Each row is where one point has got to under a steady rotation. How many steps took it there?
The counts run from 0 to 225.
[ -1  -3  13   5  11  -7  -8  -7  -5  -1  -4   2  -9   3 -20   9 -12  -3
 -10  12  -1  -3 -12  12  -4  -8  -4  -3  -7  -5  -6  -7   8  -8 -13 -10
   9   7  -3   2  10  13   6   8  -6  10 -10  21 -16   1 -18 -15  11   1
   0  -6  -3  -3 -20  -8  -8   6  -9  23  -9   3  -7   1 -15  -1   5] | 10
[ -3  11  -5   6   5  -3 -11   0  -5   1   1   3  10  17  -3   3  -3 -11
  13  18   3   6 -11  21  -5  12  -2  10   5  -2 -12 -17  -5  -6  10  11
   5  -6  14   8  10   4  -6   3   5 -17   8   9 -10  13  -5  10   9  17
  -2  -7   0   4 -17 -20  -6   5  10  16  -8  16   1 -16   7   1  -4] | 105
[ 14   1   7  19  -2 -16  -8  16  -3  -8   1  19  15  -2   6  10  -5   6
   4  -5  11  -2  -3  -6   5  19   2 -10 -15 -19   1  -4   2  -6   4  11
  -3  -4   9  -2  -1  -1 -14   1  -4  -6 -10 -11   2   3 -15   5  -2  15
   7 -23  -9   7 -14   1  -2  14  14  -4   3   1   8 -23  11 -16  -2] | 80
[-17   2  -9 -22  10  -4  13  -5  -5 -10  -4   3  -1  -7 -15  -3   5   8
   1  17  -8   2   4  15  -9  -1   4  10   4   2   8 -23 -12  -8  -3 -13
   3   9   4 -11   0  -8  -9   4   1   2  18  20   0  11   3 -13   2   9
  -7  20   5  20 -12  -3 -17  -2   0  -2  -1  -7   3  17  -3  10   8] | 95
[ -6 -12  10   4  -8   4  20  -5   4 -13 -18  -6 -13   1 -20   9   5  -7
  10  14   3   6   9   5   7  -6 -10  -2  -1  20  14  -4  -3   2 -23  -9
   5  -9  14  -1   7  -7   2  -7  13  -7  -6  14   5  -6  -6  -9 -13   8
   7   3   1  16  -1   8   0   6  -9 -16   5  -9  10  16  -2   3  -5] | 155
[ -3 -12   7 -17  -4   3   5   6   4  -9   2  21   7  -2   8   0  -3  15
  -7  -8 -15  -5  12   1   2   3  11  -4 -19 -18  15 -18   1  -3  15  -6
  -9   9  -4  -4  -4 -14   1   5  -8  12  10 -11  15  -2   6 -24 -14   4
  -1  -7  -7  11  -5   3  -2   9  26  -7  -2 -14   7   3  -7 -10  -1] | 89
[  3 -10   6 -17  -5  -1   8  13  -2  -7   1   5  -5  -9  12  13  17  21
  -4 -10  -5   0  10 -24  -3   6   1  -3   1   4   7  10  -4  -3   4  -7
 -12  -2  -8  -7 -11 -12 -16  -1  -2  -1   1 -16  29  -6   1  -6  -2 -11
   7   7   1  -1  15  22  -7  -9  15  -9   7 -10   3   4  -3   2  -2] | 58
[ -6   9   1 -30   5  15  10   4  -4  -1 -10 -12 -15  -1   1   4  -2  11
   0   9 -12  -2  -9   3 -17  -3  -5   6  -3   9  -2   0  -7  -5   8 -19
 -11  11  -5   3   1   7   5  -6  11  16   7  15   9   7  -2   0   7  -8
   3  -1  -1 -15   0   4 -18 -15  10  16  -1  -5   1  19 -24  12   4] | 34
[  0   4  14 -16   7  17 -13 -15  -1  -6   5  11 -12  18  10  -2   0  15
  -1   5 -20 -25   9  -2   0  16   1  -1   0 -11  11 -14   2  -6  11  10
  -2 -10   4  14  -6  -1  13  18 -17   8   0  -9  -4  -1  -3   1  -6  -5
  16   7   3  -3  11 -10   6   7  18  -8   4   3  -2  12  -8  -2  -6] | 117
[  8  10  14 -22   0  16   2 -12   2 -13  -9  -3 -10   1 -16  14  -7  18
 -11  13   2 -18   4  -2   6  16 -12 -10  13  15  15  -8   4 -10 -11 -10
  -8  -2  14   8  11  -3  10   2  -5  -5  -2   7  -7  -7   1   1  -7   3
   2  -3 -13 -13   6   4   1  -6   3 -16  11   3  -2   8 -10 -17  -2] | 147
[  7   2  11  -1  -5  -1   1  -2  12   9  -4  -3   6   1  12 -17  -2  -9
   6   3  14  11 -10  -1  -5   1  -2  16 -18  -3  -6 -21   6 -10  -6  -5
   2  -8  -4  -5  23   7   5  21   7 -11 -17  -5   9  10  -5  12   6   0
   8  -7  -8 -24   0   1  -8 -10  -5  11  -4  11   6 -18 -22  -1  -4] | 45
[ -4 -11  -3 -11  13   5   0 -10  -3  -3 -14  -6   4   1   2 -26   4   3
   8  10  -9 -20  -3 -15  -2  -3  -5  11   6 -12  13  -2  -6   5 -13  -8
 -16  -2   4   7  12   1  -5   0   7  -3   8   1  -3   4 -13   3  -2  11
   3  11   3   5   7   5 -12   4 -12 -13  19 -15   7   9 -31  -4  -3] | 181
[-13   5   9  -7 -18   3  10  21  12   3   2   3   0  11   8  16  -6  -2
  13 -11 -16   2   4 -11   8   1  -5  13 -13   8  -6   7 -15 -22  10   8
   4  -3  -9   9  -4  -1  -3 -20   4  15   4   2  11   0 -17   7   2   8
  11 -21   1  -6   0  -7   2 -13   8  -1  -3   0   2   7   3  14  -6] | 224
[ -9 -22   9 -14  -8  -4   8   2  -1 -13   3  18  -3  -4  -7  10   2  15
  -6  -4  -7  -4   3   2   6   0   6  -7 -18 -15   7 -17   1   1   4  -2
  -8  10  -7  -4 -12 -15   0   0  -9  15  10  -9  17   4  10 -27 -16  -5
   0  -4  -7  17   2  11   1   7  23  -6   9  -6   3  12   2  -6   1] | 90
[ 10 -22   9   3  -2   6  -9  -3   6   0   2  -9  11   2 -10   9   9  19
 -21  13   1  -9  -1   2  -6  -3  10   9  16   4  -3   2  -2 -15 -11  -5
  -2   3  -4  12   6   2  -9   2  -8   5   3 -22 -10 -17 -14 -19  17  16
  -8  -1   2   7  -1   8  -4  12  -4   0   5  -7  -1  -5  -9 -11 -10] | 207
[  9  -5   9  17 -11 -13  -7   8  -2  -4   8  22  11  -1  -1  10   1   5
  -2 -15  10   2   4  -4   8  16  -1 -11  -8 -17  -1  -9   5  -8   2  11
   1 -10  10   2   1  -9  -9   4  -4  -4  -1 -16   2  -2  -8   1  -9   7
   7 -17  -8  11  -9   0   2  11  12 -12   3   8  17 -29  13 -17  -2] | 81
[  6  -4  -6  12   0   0  10   4  14  -5  -6  -6  -3   4 -11  14  -8  -6
  -1  20  12   3  -4   4  15  -1  -7   5 -18  12  -2  -3 -18  -6  -8   0
   5   7  -5   5 -21   6 -26 -16  11   4   7  -9   4   0 -19  -6  -8  13
  16  -6   0  10   0   9 -11   3  -6 -17   9   7  12  11   0   9  -6] | 217
[  1 -10   4   8   3 -17   5  -2  -6 -13  -6  -4   1 -19  -5   2   4  -9
  -9  18  20   7 -21   5  -4  -4  -9  -5   0   9  -4  -8   1   6 -14  -7
  16   4   5 -25  -1  -5 -14   8   5   1  -8  -1   0   3  -3  -4  12   3
   1  -7  -5   1 -30   9 -20   9   4  19  -6   1   4  -7   5  -8  12] | 71
[-12   7   7 -34  -3  19  13   5   0  -3  -4 -13 -16  -1  -8  13   3  14
  -1   0 -14   2  -4   7 -10   0  -4  12   9  17  -3   1 -12 -11   3 -16
  -7   4  -7   1   6   3   6  -2  10   9  19  14  10   7   1  -3   6 -10
   5   5   2 -13   4   5 -10 -16  10   8  -1  -5  10  15 -20  13   1] | 33
[ 25  12   3   5   3   4  -5   9   1   2  -3   6 -10   1   5   9   3  20
  -4   4  10  16   2  -5  -5  20   4  -4   9  -4   8   0   8  -6  -1  -5
  -4 -15   5  -2  -3   1 -22  13   6 -20 -15 -13   5   5 -15   2   1   4
  15   9   1  -2   6  10  -5  -8  -5 -13  -7   6  10 -22  -1   0 -14] | 51
[ 14   6   7   1  11   7  -9   4  -8   1   2  10 -10   2  17  -2   6  20
   1  -8  -9  -4  15 -26   1  24   1  -5  -3 -20   2   1  -1  -6  12   3
   2  -4  14   2  -3  -1  -1   8  -3  -2  -7 -17  28  11 -14  13 -10 -10
  14   9   6 -11   5   4   2 -12  11  -6   7  -5  11   1  -7   4  -2] | 55
[  9  -8   0  -2  -7  15  -9   7  -3   2   3   0 -20   2 -11  31  12  13
   0  -4  -8  -2  -8   1   6   3  -3  -7  -8   8 -11   7  -5   1   3  -5
  -1   7  -3   9 -16   2   6 -12   3  14  17  -2  21   4  -1  -9 -13 -12
   9  -2   0   4   6   8   8  -1  15   4   4   4  17  10  -5  13  -3] | 29
[ -8   5   5 -18  21   1   2  -8  -2 -11   5   1 -12  -5   4   6 -11  10
  -5  -7 -23  -8  -4 -15  11   6 -14   2   2   2  -2   7  -6  -4   7   3
   6  18 -11  -8  -2  10   2   1 -21  23  19  14   6   1  -8 -11   7  -4
   6  -7   3 -13 -18  -8  -1  -4  14  10 -16  -4   0   5 -15   3  11] | 2
[-15  -7   9   8 -10 -21  -1   3   0  -8   6   6   1  -8  -8  -6   3 -12
   6   3  15  -4 -12  -3  -1   8 -19  10   1  -6 -13 -14  -6 -18  -7   4
  13 -14  20   0  18  -8  -7   5   0 -10  -3   3  -3  10 -15  20  18   4
   5   0  -4  -6 -14  -4  -1  -6  -9  10  10   8  11  -6  10  -8  11] | 74
[  2   3   5 -23   7   4   2 -17   4  -6  -5   6   5   6  16  -6   3  12
   3   5 -18  -9  13  -9  -2  -2  15   6  -6   7  14  -8  -9  -3  -1  -6
  -7  -5 -15   4 -12  -1  -2  10  -2  14  -5  -1  -5 -10   2 -20  -3   1
  14  13   4  11  25   9 -13   9  12 -14  -2 -13  -4  14 -13   3  -9] | 120
[-12   6  -6   4  -2 -19  -3   4   0  -4   5  -2   2   5 -11  14  -1 -13
  10  27  11   6 -16  20  -6  -3  -5   9   9  14 -11 -16  -7   0  -4   6
   2  -1  -2  -6  -8  -3 -18  -5  14 -16  11   9 -15  12  -5  -6  20   7
   7   2  -7  17  -7  -6  -9   2   6  14  -4  14  -6  -6   4   2  -2] | 103
[-15 -19   4 -10  -5   6   9   4  -8  -9   3   7 -13   1 -18   7  12   9
  -3  11 -16  -7   9  15  -8   3   9   1   5   0   9 -10  -5 -11  -1   0
   3  -4  11   3  -3 -16  -5  -5  -2   3  17   5   0  -2  -5 -17  -1   7
  -7  16   5  33  -7  -8  -4  10   6  -1   4 -14  10  18   6   5   3] | 93
[ 10   6   5  -2   8   2  -6  -2  -1  -2   0   7 -18   3   7  11   5  16
  -5  -3   0   2  11 -22   4  28  -4  -3 -11 -19   1  -9   7  -5  12  -1
   1   2  12   4   2   0  -7   9  -5  -9  -5 -12  20  17  -9  11 -14 -14
  11   5  -6 -15   2   7   2 -23   7  -5   6  13   8  -1  -6   5   0] | 54
[-19 -14  -2  10  -1  -3   8  -9   1  -6   1   3 -15   6  -7   1   5  -8
  11   3  -5   8  -7  -5  11   1 -13  18   3   7   0  -3   2  10 -16   7
   8  -3  -3  -5  -2  -8 -17   4   3  -3  19  -2  11  10 -20  -6  -6   3
  17  16  16  10   1  -3   2   0 -26 -11  -5   0  22  -4  -5   8  -2] | 188
[ 11   2   7  12   0 -14  -2 -11   3   2   4  -8   8   2  12  12   5 -12
  11  15   2  20  -3   6   8  -1   0   5   5  26 -16  -4  -2  -1  -1   4
  16   1  -1 -13 -13   9   2   5   1  -4 -13   5   9   2   3  -8   7  -2
   7 -14   4   6 -12  -1   6   7  15  12 -22   9  -5 -13  15   9  -1] | 133
[ -3   7   9   0 -12  -8 -15   9   4   0  10  10  11  18  12   9  -2  -1
  17   1   1 -12 -14  -3   1  10   1   5   2  -5  -8  -7  -6  -4   9  18
 -15 -12 -13  18  -3  -8  -3  -6   1 -12   0 -12  -7  -4  -3   1   9   7
  18 -13 -12  -2  21   0   9   7  20   0   5  14 -10 -11  -2 -11 -13] | 110
[-17 -17   4  -6   1 -13  16   1  -7 -13  -6  -9   6  -9  14 -11  10  -7
   3  12   1 -10  -5 -16 -14  -5  -6   3   2   5   1   2 -11  -7  -5  -9
   5   3   8 -12   7  -7  -9 -11   3   6  -4   4   6  -6 -12   9  17   3
   0   0   4   3  -9   4 -19  -3  13  15   7 -19  -2  23  -7   5  11] | 67
[ -2   6  -2 -14  10  -3  -4   7  -3 -13  -5  22   5  -5   1   0  -3  18
   3 -10 -11  -9  20 -14   1  15   7  -6 -11 -23  11 -13 -11 -18  15 -10
  -9   7   5   4   0  -3  -9   2  -7   4  10   5   0   7  -4  -7 -12  10
  -1   0  -7   5   3   5 -10  -3  13 -14  12 -13   5   3  -6  -6   6] | 87
[-10   0  -3   5   6  -9  10 -12  10  -3  -8 -16  11  20  14   7   4 -23
  19  19  -6  14  12  -1   4  -6   4  14  -8  21  -5 -13 -13  -2   1  -4
  10   3   4   3   3   0   3  -8   6  -9 -11  16  10  -7   1   3  10  16
   6  -8   4  -3   3  -5  -4  -2  12   9  -8  -4  -9   8  -4  16   2] | 130
[ 10   4  -1   0   8   0  20 -11  -3  -6 -17  -2 -12  -7 -13  -3  -2  -7
   8   6  -6  14  10   6   3   2  -8   7   2  14  13  -6   0   3 -11 -12
   9   2  15 -17   4   6   3   4  11  -7  -6  27  12  10  -9  -3 -13   5
   4   8   6  14 -21  -2  -6   1 -14 -10  -9  -7  12   1  -7  11   3] | 157
[ -8 -18   7 -11  -2  13  -3  -9  -1  -3   3  -4 -15   8  -9 -11   2   7
  -8  14 -12 -26 -14  -3  -3   2 -12   2  15 -11  16  -6  11   9 -16   4
  -9  -7  11  14  15 -11   5   8  -1  -7  11 -12   1   6  -6  -3  -3   0
  -2  10  -4  -2   2   1   3   0  -8  -5  19  -1   4  10 -26 -19  -1] | 179
[-10 -11  12   5  -1  -2  -7  -7  12   5   0  -3   1   7 -12  -7  -7  -5
  -5  -1  -4  -1  -2   9   5 -10   1  14  -5  -8 -11 -13   6 -23 -15  -2
  13  -3  -2  14  30   7  14  14  -7   7  -5  14 -11   1 -14  -6  14   5
   8  -2  -1  -4  -8 -11  10   3 -16  12   1   2   6  -3 -16  -9   4] | 12
[  7  -5   8   5   1 -12   3  10  24   6  -8 -11  11  11  -7  -4 -17  -1
   0  11   2   5  -2   5   0 -11   7  15  -1  -8   0  -3   5 -12  -6   2
   1   4 -15  10   9   9  -9  -5   5  -9 -24   5  -8   2 -15 -11  22   7
  10  -8 -14   8  -1   3   5   8  -3   0  -2  -6 -12   4 -23 -13  -8] | 15
[ -2  15   7  -9   0  -4   7  19  13   5   9   5 -13   1   2   2 -13   2
   9  -2 -12   0  -4 -10  14   6 -16  14  -8   5  -2  -1 -12 -13   8  12
  20   4  -8  -6 -17   9  -7  -6   1  11   6   4  10  18 -21   8  -5 -13
  24  -4   2  -5 -13  -6   5  -9   3   1  -6  13   3   8   2  11   0] | 222
[ -9 -21   3  -4  -4  -5  20   6  -4 -15  -6 -10  13  -5  10  -7  11 -11
   1   9   2   2  -3  -8 -16  -7   4   4  -3   8  -1   1 -10  -7  -5 -13
   3  -2  10  -9  11  -5 -10  -7   7   5  -5   2  11 -12  -7   7  21  18
  -4  -6   7   5 -14   0 -25   2  11  18   2 -24   5   9  -7   6  11] | 68
[ -3  -9   3 -12   3  13   9 -19   3 -12  -5  -2 -10  12   3  14   2   3
  -9  20  -5  -2   9   8   2   0  10  -2 -15  11  11 -19   3  12  -5  -8
  -3   4  -4   4 -11  -6   4   4   0   8  -9  -4   2 -17   8 -24 -11  12
   3  -2   0   6  16   5  -9   8  18  -4 -11  -7  -3  16  -7   7 -13] | 122
[  6 -16  13 -14  -5   7  11 -20  11  -2 -12   1   4  -2   3 -16  -4   2
  -2  -5  -6 -11   6  -8  16  -7  -3   3 -12  10  11 -16  -2  -3 -15 -12
   4   1   6  -1   9  -5  20   9  -4  11  -7   2  14  -4   7 -13 -22  -6
   4 -10  -7  -2   2  12   3   8   5 -18   9 -17  14   8 -13  -7  -3] | 151
[  1 -11   4   1  14   8  -3 -26  -1  -5  -1  -3 -11   8   2  -3   9  -1
  -2  19 -15   5  10  12   0  -1   0  10  -2  14   0 -17   0  -2  -6  -4
  21  -8   8  -1  -4   0  12  19  -8   7  -4   8   5  -2  -3 -13  -6  -3
  11  16  18  19  -2  -7   0  10   3   6 -17  -7  12  18   4  15  -1] | 125
[ -2  11  11  -7  -5  -8 -17   9   9   4  14   5  14  18  20  -2  -9  -5
  15   1  -3 -10 -12  -3   3   7  -2  13   3  -7  -6 -13  -2  -1  10  21
  -9 -10 -13   7  -5   1   1   5  -4  -8   3 -11  -9   6  -2   7  13  -1
  18 -14  -8   1   3  -8   7   9  22   3   0  10 -10 -15   0 -14 -12] | 109
[ 11  -9  11 -10   1  10   0   7  -1   2   8   9  -2   2  21  -3  11  19
  -1 -16 -17  -2  16 -27   4  19   6   1  -3 -15   2   5   1  -6  13   4
  -2  -8   9   1   2  -3   3   5  -6   0  -3 -22  33   2  -9  10  -8  -5
  11   7  10  -6   7   2   7  -8  14 -10   3  -9  14   1  -3   1   2] | 56
[ 22   0  16   1  -9  -3 -21 -10  -5  -6  -3   4   7  -4  -5  14   9  16
  -2  -3   0 -21  -4 -12   4   5  -7 -11  18  21  -3  11  -5 -13 -15  -2
  -6 -12   5   4   1   2   9   5 -14   7  -6  -2  -5 -10  -5  -6  -3  -6
  10  -9  -8  -1   7  17  10   9   6  -8  11   4   8 -15   3 -11  -3] | 144
